One turning vector, and how many ticks it has turned:
The counts run from 0 to 208.
[-163 -306 -69 -89 89 -411 -79 -105 231 -90 132 -4 -129 -409 -86 86 293 -324 -435 314 -37 -87 307 96 -326 219 425 47 292 -325 -75 48 -391 -22 4 355 -82 -88 58 -218 -160 389] => 92
[36 -307 -209 87 -86 -311 -110 -50 339 -220 133 -1 -138 -291 -91 76 336 -28 -368 246 114 -104 379 -156 -197 149 472 156 425 -223 -90 -54 -274 -262 -82 309 -39 -1 270 -361 -156 432] => 81
[-175 -334 -51 -83 107 -439 -76 -119 240 -84 98 -9 -135 -397 -60 97 303 -334 -430 302 -32 -72 329 128 -327 219 399 62 273 -334 -95 47 -376 -39 16 345 -89 -99 41 -210 -143 386] => 132
[-19 -355 68 -61 158 -387 -30 -208 238 -111 45 25 -79 -490 16 38 288 -338 -442 295 57 -40 307 1 -193 125 224 89 364 -337 -200 -86 -233 -128 -3 372 -99 -143 24 -217 -294 477] => 65
[89 -357 -69 -21 122 -363 -28 -175 190 -156 21 -82 15 -493 -23 47 320 -224 -522 237 88 -50 316 50 -184 199 240 127 324 -265 -157 -81 -257 -265 24 420 -65 -126 34 -158 -302 457] => 86
[-68 -396 -217 -28 26 -431 -105 -15 248 -95 125 -68 -93 -334 -75 115 333 -188 -438 279 -22 -49 359 91 -330 253 452 103 293 -284 -79 61 -393 -150 -27 333 -94 -80 113 -205 -114 346] => 33
[-109 -355 75 27 94 -413 -123 -205 351 -198 150 176 -241 -301 46 -44 295 -268 -254 275 139 -154 300 -192 -168 32 366 176 344 -209 -212 -133 -222 -138 -115 297 -48 -79 157 -353 -200 502] => 103
[-63 -364 -217 -15 7 -435 -118 -15 265 -123 109 -48 -101 -327 -78 130 327 -190 -432 285 -32 -70 371 93 -327 253 459 97 293 -273 -59 77 -385 -134 -15 360 -94 -74 122 -222 -113 343] => 13
[-233 -266 45 -105 154 -429 -75 -195 252 -148 192 91 -189 -353 -48 8 280 -391 -364 292 21 -133 255 21 -292 148 441 68 231 -305 -110 -10 -390 13 -9 328 -37 -96 42 -271 -139 438] => 171
[-41 -429 -157 -23 130 -465 -121 -69 243 -82 39 -27 -35 -417 -19 140 345 -231 -442 286 15 -45 327 149 -275 264 343 145 247 -243 -132 27 -367 -291 11 378 -140 -81 35 -130 -157 354] => 193
[-43 -449 -239 44 47 -476 -156 9 318 -161 122 5 -124 -256 -63 78 367 -129 -358 246 29 -101 328 10 -284 251 471 210 249 -169 -130 34 -369 -293 -83 317 -90 -69 166 -225 -55 336] => 14
[143 -321 -169 11 107 -339 -36 -156 215 -268 61 -75 29 -414 -58 -4 337 -98 -503 194 132 -81 292 -4 -194 244 306 207 245 -172 -135 -98 -253 -381 1 419 -31 -113 130 -182 -234 481] => 67
[-54 -207 -21 42 62 -205 -57 -157 239 -135 42 -54 -21 -491 -90 186 261 -163 -519 262 147 -50 350 77 -187 230 379 7 474 -330 -73 -80 -313 -342 81 330 -100 71 97 -222 -236 402] => 19
[-39 -455 -218 47 125 -457 -143 -36 282 -157 40 19 -67 -334 -24 106 369 -147 -388 226 59 -73 309 54 -247 251 389 243 219 -161 -160 22 -369 -404 -50 355 -115 -65 109 -177 -71 340] => 134
[-226 -143 93 -5 80 -222 -44 -243 265 -126 147 67 -135 -409 -100 134 231 -257 -418 291 145 -101 327 32 -214 177 476 -8 441 -350 -69 -75 -360 -150 49 280 -66 81 102 -294 -172 408] => 198
[-206 -230 37 -84 124 -406 -97 -211 299 -263 227 102 -221 -281 -100 -91 300 -311 -302 283 86 -216 215 -105 -281 147 514 146 190 -234 -125 -79 -381 -25 -70 320 19 -99 137 -345 -104 483] => 190
[-21 -425 -92 73 30 -412 -149 -107 356 -247 138 152 -194 -260 9 -34 332 -131 -273 265 122 -128 336 -219 -181 72 388 219 359 -174 -203 -109 -228 -248 -141 308 -66 -70 229 -346 -166 447] => 162
[-34 -285 -91 70 -25 -341 -123 -118 352 -257 167 113 -207 -251 -53 -25 311 -83 -290 257 140 -177 335 -249 -207 77 475 161 369 -189 -144 -100 -262 -192 -123 277 -2 -51 270 -412 -135 462] => 42
[-157 -349 -53 -88 113 -462 -84 -119 254 -79 100 15 -141 -405 -47 101 288 -357 -429 305 -20 -76 327 121 -321 232 396 74 264 -333 -101 47 -396 -58 11 363 -94 -96 1 -207 -136 375] => 152
[-2 -433 -196 71 140 -430 -133 -87 274 -166 41 -3 -16 -358 -28 110 379 -138 -415 219 83 -77 279 78 -208 279 389 226 229 -142 -145 -5 -357 -461 -26 351 -128 -39 132 -157 -101 344] => 194
[-101 -293 177 -24 231 -358 -41 -312 263 -190 63 141 -141 -419 30 -18 260 -350 -372 253 188 -127 263 -83 -132 77 266 125 350 -278 -215 -185 -224 -231 4 357 -60 -74 51 -284 -276 483] => 204
[-133 -334 124 -47 146 -402 -81 -249 294 -141 81 153 -183 -392 15 7 273 -375 -320 292 96 -104 298 -99 -179 47 283 91 368 -299 -196 -108 -229 -54 -52 336 -50 -114 57 -316 -266 462] => 64
[-54 -418 -185 -19 68 -480 -125 -12 248 -91 80 -47 -82 -368 -44 114 341 -225 -431 286 -35 -53 335 117 -309 252 385 132 260 -264 -105 58 -372 -193 -13 341 -119 -91 81 -171 -117 344] => 93
[-103 -365 84 34 149 -439 -111 -226 359 -206 117 210 -217 -322 37 -50 302 -274 -247 260 175 -142 265 -185 -154 22 321 179 345 -206 -243 -153 -214 -201 -104 302 -52 -96 137 -345 -202 479] => 163
[-128 -335 158 -30 177 -401 -65 -252 287 -144 91 148 -187 -420 46 -14 266 -361 -335 286 124 -124 283 -95 -167 30 265 110 355 -299 -220 -126 -244 -123 -48 342 -69 -95 57 -297 -261 455] => 104
[-29 -371 68 -65 130 -408 -60 -218 254 -110 44 32 -92 -472 20 42 277 -369 -432 296 68 -49 330 20 -198 115 210 70 359 -340 -189 -80 -228 -127 -16 387 -110 -147 12 -231 -315 453] => 45
[-271 -145 111 35 176 -239 -80 -312 266 -230 154 144 -135 -363 -81 83 274 -240 -365 225 233 -160 244 -13 -170 154 510 89 364 -228 -125 -125 -374 -298 45 285 -42 118 121 -325 -136 431] => 177
[-89 -198 -49 11 -14 -205 -38 -151 252 -109 101 -41 -63 -459 -115 197 244 -171 -489 293 121 -70 389 43 -250 208 430 -2 476 -382 -51 -46 -329 -214 76 322 -92 68 121 -268 -205 406] => 119
[-197 -165 96 -2 141 -222 -30 -259 252 -139 102 65 -76 -458 -77 145 233 -265 -443 286 182 -101 300 81 -170 183 411 13 437 -336 -88 -103 -352 -275 89 314 -90 104 77 -272 -205 418] => 98
[-35 -273 108 -53 201 -335 -27 -283 221 -155 47 25 -54 -523 11 37 268 -328 -467 262 129 -99 299 31 -179 144 229 61 356 -301 -186 -148 -233 -191 46 389 -65 -77 18 -203 -316 484] => 165
[-203 -356 48 77 243 -405 -149 -227 331 -219 118 217 -157 -290 8 27 301 -249 -262 223 202 -158 225 -25 -170 130 441 231 267 -142 -212 -84 -333 -391 -46 290 -81 23 137 -255 -70 402] => 36
[-243 -247 51 -121 134 -402 -79 -216 245 -155 188 73 -191 -358 -90 9 271 -396 -378 302 41 -154 272 33 -297 155 462 76 233 -323 -95 -1 -373 17 -15 328 -25 -81 39 -273 -142 438] => 151
[67 -267 -143 26 156 -341 -80 -210 233 -344 115 -7 -24 -359 -91 -60 371 -81 -434 172 170 -159 226 -97 -151 212 409 279 182 -104 -141 -119 -274 -402 -25 395 5 -104 166 -235 -162 473] => 28
[-254 -149 136 38 194 -237 -68 -325 277 -214 150 162 -148 -384 -87 84 270 -248 -358 241 246 -168 233 6 -158 158 490 78 368 -223 -115 -117 -368 -328 58 270 -41 118 114 -322 -133 421] => 157
[-39 -233 112 -69 193 -274 -2 -295 212 -179 63 28 -31 -510 -33 21 271 -316 -482 247 139 -84 288 24 -163 151 248 79 355 -314 -169 -131 -253 -219 45 399 -60 -76 18 -214 -315 487] => 205
[-87 -371 78 36 175 -398 -107 -232 330 -220 96 203 -172 -340 37 -51 302 -257 -266 225 185 -145 256 -177 -127 19 334 203 329 -182 -250 -177 -211 -266 -92 319 -65 -78 141 -317 -203 469] => 203
[-68 -167 -57 -7 126 -327 -77 -259 254 -387 222 54 -98 -285 -135 -91 322 -169 -385 200 192 -243 199 -120 -179 191 536 225 168 -119 -94 -140 -343 -262 -35 350 47 -64 176 -308 -122 520] => 69
[-103 -304 147 -24 222 -360 -55 -312 283 -189 90 139 -140 -415 31 -8 267 -338 -352 267 178 -115 254 -70 -132 67 269 111 342 -264 -233 -170 -215 -194 -20 337 -71 -61 37 -283 -270 487] => 184
[79 -217 -188 2 36 -307 -73 -164 256 -336 192 -78 -53 -300 -140 -55 342 -42 -464 199 139 -183 249 -120 -196 252 490 228 216 -135 -62 -98 -299 -288 -43 401 27 -85 227 -278 -156 494] => 168
[-232 -370 19 71 238 -425 -145 -226 339 -195 107 237 -181 -299 -10 37 313 -262 -242 232 178 -153 236 -49 -175 118 426 235 278 -145 -221 -98 -350 -375 -44 276 -87 43 114 -272 -68 380] => 16
[-137 -228 -87 -90 44 -355 -57 -124 210 -125 139 -42 -108 -401 -131 122 272 -292 -470 291 -10 -93 328 119 -331 264 478 46 296 -347 -35 39 -405 -53 27 341 -51 -48 81 -214 -152 411] => 12
[37 -347 -221 88 -93 -359 -124 -22 343 -203 114 12 -158 -287 -66 61 308 -18 -376 277 85 -104 389 -160 -208 141 461 139 423 -233 -107 -65 -264 -228 -87 302 -39 -32 258 -357 -154 414] => 121
[141 -384 -175 27 129 -408 -76 -144 227 -232 30 -64 19 -419 -24 -9 352 -110 -467 213 93 -79 293 -29 -176 225 285 241 234 -163 -151 -70 -232 -362 -18 413 -70 -164 132 -162 -229 458] => 7
[95 -298 -57 -42 140 -326 -34 -183 202 -178 24 -71 15 -527 -40 52 291 -199 -528 240 98 -61 319 48 -194 217 245 98 334 -272 -135 -90 -257 -288 49 416 -61 -111 70 -166 -306 464] => 126
[-106 -217 -36 2 -42 -247 -56 -111 262 -97 107 -26 -101 -418 -113 202 256 -192 -472 318 73 -54 396 30 -245 195 431 -48 492 -384 -51 -22 -316 -153 51 320 -91 42 138 -292 -194 386] => 179
[-202 -111 53 -55 162 -281 -55 -295 228 -318 232 83 -146 -334 -141 -63 278 -284 -402 235 152 -249 174 -39 -235 177 526 150 194 -215 -81 -114 -379 -137 23 335 37 -15 118 -298 -136 509] => 30
[-192 -115 70 -70 189 -299 -49 -301 215 -319 228 70 -142 -348 -112 -64 284 -275 -404 226 162 -229 193 -23 -204 182 515 135 201 -213 -78 -103 -355 -169 18 343 38 -25 120 -299 -144 501] => 10
[-78 -437 -185 -13 100 -483 -130 -42 267 -82 54 -19 -73 -394 -21 115 343 -225 -415 279 -21 -43 335 123 -323 264 373 129 260 -270 -127 54 -359 -233 -19 359 -130 -78 48 -147 -114 338] => 133
[-229 -297 63 -105 136 -440 -86 -185 248 -154 168 100 -197 -357 -59 4 289 -389 -358 287 27 -134 259 41 -301 168 425 91 235 -290 -95 -35 -377 5 -34 331 -58 -111 37 -270 -134 437] => 191
[2 -433 -92 90 38 -448 -133 -113 372 -235 99 131 -175 -283 7 -5 343 -131 -260 248 122 -111 323 -212 -167 63 376 253 335 -158 -229 -115 -220 -300 -130 315 -65 -96 215 -336 -157 425] => 202
[-156 -309 -50 -85 97 -432 -85 -96 227 -95 120 -2 -137 -389 -46 99 303 -337 -432 294 -9 -77 327 116 -341 208 414 57 287 -328 -93 36 -391 -20 -4 345 -81 -83 37 -203 -131 377] => 112
[-38 -347 98 -62 179 -368 -33 -250 206 -131 19 38 -67 -496 7 43 285 -349 -445 280 100 -61 288 10 -212 135 207 71 349 -315 -188 -108 -238 -185 31 397 -82 -102 22 -223 -311 476] => 105
[-61 -148 -42 8 149 -304 -62 -259 253 -385 198 52 -115 -301 -137 -94 327 -134 -412 203 204 -244 190 -128 -182 199 516 244 166 -107 -87 -131 -340 -283 -23 353 37 -67 174 -290 -132 518] => 49
[-22 -455 -214 57 141 -448 -149 -78 282 -146 40 12 -45 -344 -14 94 378 -124 -382 226 69 -69 301 60 -229 265 382 235 235 -154 -161 7 -347 -429 -32 356 -123 -42 110 -154 -89 342] => 154
[-106 -382 58 24 139 -414 -110 -221 354 -207 122 191 -211 -315 35 -53 303 -266 -269 270 142 -161 277 -188 -154 16 347 160 347 -209 -233 -151 -222 -185 -110 303 -59 -94 149 -354 -189 493] => 143
[49 -230 -208 -6 -6 -312 -50 -140 263 -319 202 -68 -56 -286 -128 -63 345 -45 -448 201 102 -187 266 -123 -233 222 499 206 226 -153 -67 -70 -315 -238 -60 380 25 -119 218 -294 -152 497] => 208
[-84 -185 -10 -5 200 -325 -82 -296 255 -379 192 79 -107 -311 -98 -106 327 -170 -376 182 217 -237 177 -105 -156 198 493 254 152 -122 -121 -134 -334 -309 -33 365 39 -58 139 -279 -131 515] => 9
[-99 -172 -55 -4 119 -295 -72 -248 259 -368 223 34 -115 -278 -138 -105 322 -147 -385 188 193 -232 174 -134 -180 196 523 217 174 -130 -90 -117 -341 -237 -38 358 52 -42 185 -311 -127 506] => 89
[-30 -348 -88 84 -17 -370 -120 -111 372 -235 171 124 -193 -234 -55 -14 319 -122 -268 251 141 -161 345 -237 -174 65 468 200 376 -193 -164 -87 -250 -184 -129 290 -12 -50 255 -397 -131 439] => 82
[-268 -129 114 30 154 -232 -74 -284 289 -224 161 139 -146 -362 -99 83 240 -233 -342 255 242 -182 265 -25 -167 147 524 84 361 -236 -102 -118 -383 -279 20 261 -45 115 119 -326 -117 423] => 197
[-171 -295 -55 -100 71 -385 -77 -101 221 -70 149 -40 -123 -395 -108 97 302 -295 -447 325 -34 -79 335 110 -328 227 450 44 290 -330 -68 49 -412 -13 13 343 -75 -81 56 -220 -153 399] => 72
[24 -352 -184 61 -79 -346 -113 -6 319 -77 78 -50 -93 -357 -66 156 284 -93 -439 299 45 -50 432 -49 -248 180 414 56 458 -320 -88 -1 -298 -186 -35 320 -110 -23 186 -291 -180 376] => 200
[-96 -186 -48 16 14 -218 -40 -148 237 -128 83 -66 -74 -453 -95 193 265 -170 -495 283 122 -42 375 66 -232 208 425 -9 484 -347 -45 -51 -324 -238 89 315 -92 58 121 -265 -217 391] => 99
[-28 -362 48 -80 118 -417 -44 -185 257 -85 42 28 -94 -473 25 44 257 -354 -428 299 58 -61 336 -2 -221 94 236 76 364 -339 -191 -76 -259 -102 -22 387 -98 -138 41 -224 -319 444] => 25
[35 -254 -193 107 -65 -270 -78 -91 311 -271 152 -15 -84 -302 -96 54 304 -12 -398 246 152 -130 338 -164 -186 168 494 127 406 -185 -83 -72 -269 -319 -38 302 -18 -2 284 -353 -161 442] => 1
[-234 -234 58 -114 117 -401 -63 -198 246 -148 191 52 -190 -353 -97 11 273 -375 -379 308 35 -163 253 42 -307 164 455 52 254 -305 -79 -16 -404 38 -6 326 -28 -79 50 -283 -144 439] => 131
[89 -250 -48 -55 111 -269 0 -224 172 -179 56 -118 12 -511 -72 49 296 -182 -572 229 110 -58 313 43 -191 225 287 97 345 -285 -119 -87 -273 -257 53 414 -54 -109 74 -183 -299 482] => 186
[-104 -425 -130 86 188 -442 -174 -120 326 -203 84 140 -125 -268 -22 36 381 -146 -299 208 134 -133 267 -40 -195 180 445 271 222 -82 -189 -42 -364 -443 -68 295 -100 -34 156 -228 -45 356] => 75
[-28 -346 75 -67 167 -386 -37 -242 237 -131 37 47 -84 -505 28 60 273 -355 -436 281 69 -60 302 7 -185 105 207 86 357 -317 -207 -101 -230 -170 11 381 -89 -144 23 -188 -302 461] => 85
[-133 -332 133 -57 128 -408 -65 -251 291 -133 109 133 -195 -377 37 -13 265 -365 -324 308 100 -122 310 -94 -208 48 287 80 375 -323 -198 -115 -245 -41 -55 329 -64 -121 67 -332 -257 485] => 44
[-87 -195 -70 -23 79 -337 -70 -215 274 -350 253 40 -152 -245 -132 -112 326 -155 -377 209 161 -244 211 -144 -215 178 552 221 178 -140 -64 -91 -348 -172 -61 331 45 -89 195 -313 -104 502] => 149
[19 -303 -191 56 -77 -313 -82 -43 285 -127 117 -77 -72 -349 -81 163 290 -82 -448 271 65 -51 411 -51 -251 203 447 53 471 -316 -60 -17 -298 -225 -15 313 -87 2 200 -305 -198 390] => 140
[21 -279 -183 104 -87 -283 -113 -72 331 -242 146 -17 -109 -284 -94 53 323 4 -383 255 119 -121 361 -177 -193 159 484 128 412 -215 -86 -69 -294 -286 -65 310 -31 -9 266 -355 -152 438] => 41
[-77 -448 -188 -27 74 -483 -115 -25 255 -84 69 -31 -80 -372 -36 125 355 -233 -424 277 -30 -33 348 118 -312 248 374 122 263 -256 -120 55 -372 -202 -16 347 -136 -91 69 -172 -117 341] => 113
[76 -249 -143 28 132 -331 -77 -188 246 -339 133 -23 -23 -344 -79 -64 353 -78 -459 183 170 -173 223 -86 -154 212 416 255 169 -107 -116 -119 -294 -403 -28 382 20 -84 179 -229 -164 493] => 48
[-74 -200 -107 -11 41 -361 -73 -174 272 -348 240 62 -159 -244 -131 -96 335 -158 -371 246 118 -240 200 -149 -226 174 538 208 177 -143 -71 -87 -344 -136 -80 354 51 -92 217 -338 -111 483] => 189
[-98 -365 77 31 161 -420 -104 -224 340 -223 92 203 -199 -316 41 -40 310 -253 -257 247 166 -147 273 -182 -134 21 329 196 322 -178 -241 -181 -218 -249 -87 312 -48 -85 124 -342 -204 468] => 183
[94 -238 -135 18 134 -323 -69 -209 250 -359 141 -25 -14 -349 -106 -65 370 -66 -458 180 166 -177 233 -87 -166 238 432 258 180 -104 -104 -93 -281 -370 -43 399 13 -82 180 -238 -159 491] => 68
[-254 -261 140 30 260 -330 -103 -287 296 -168 84 187 -134 -401 -9 94 271 -306 -321 256 216 -136 241 31 -175 125 385 125 362 -240 -185 -122 -333 -349 29 292 -103 66 61 -264 -146 380] => 17
[-87 -350 -126 102 183 -389 -135 -175 302 -257 102 106 -75 -310 -29 55 363 -102 -343 204 199 -143 230 6 -156 228 455 258 216 -75 -156 -83 -359 -522 -23 307 -84 26 173 -207 -57 380] => 175
[-164 -250 -61 -85 41 -371 -60 -110 225 -114 152 -56 -113 -391 -134 112 287 -294 -469 304 -16 -94 311 125 -339 254 452 22 286 -346 -40 36 -403 -12 26 334 -70 -74 73 -240 -132 401] => 32
[39 -236 -163 75 -46 -234 -50 -86 277 -189 90 -76 -22 -393 -104 143 299 -43 -488 250 137 -59 388 -32 -196 236 443 54 464 -277 -45 -52 -287 -343 20 321 -73 41 193 -274 -202 416] => 20
[-211 -138 98 -8 120 -202 -46 -253 250 -148 115 63 -113 -459 -89 155 219 -258 -435 269 179 -107 317 53 -192 181 445 -1 462 -324 -87 -75 -352 -233 89 280 -60 110 87 -262 -183 412] => 138
[-207 -285 22 80 242 -340 -123 -256 307 -255 122 205 -152 -313 -17 32 314 -219 -293 220 232 -185 212 -30 -154 174 481 223 274 -145 -202 -111 -340 -465 -28 282 -63 56 135 -269 -70 411] => 116
[-197 -156 115 11 157 -237 -48 -269 229 -139 95 73 -87 -476 -59 152 243 -267 -448 270 187 -98 297 75 -183 180 397 8 418 -316 -110 -109 -350 -296 90 289 -115 99 77 -259 -198 399] => 78
[-36 -252 -91 75 -30 -312 -98 -141 345 -291 193 97 -199 -238 -82 -29 303 -87 -312 254 176 -184 309 -231 -192 100 492 158 381 -202 -128 -120 -256 -204 -102 299 17 -16 268 -418 -151 472] => 2
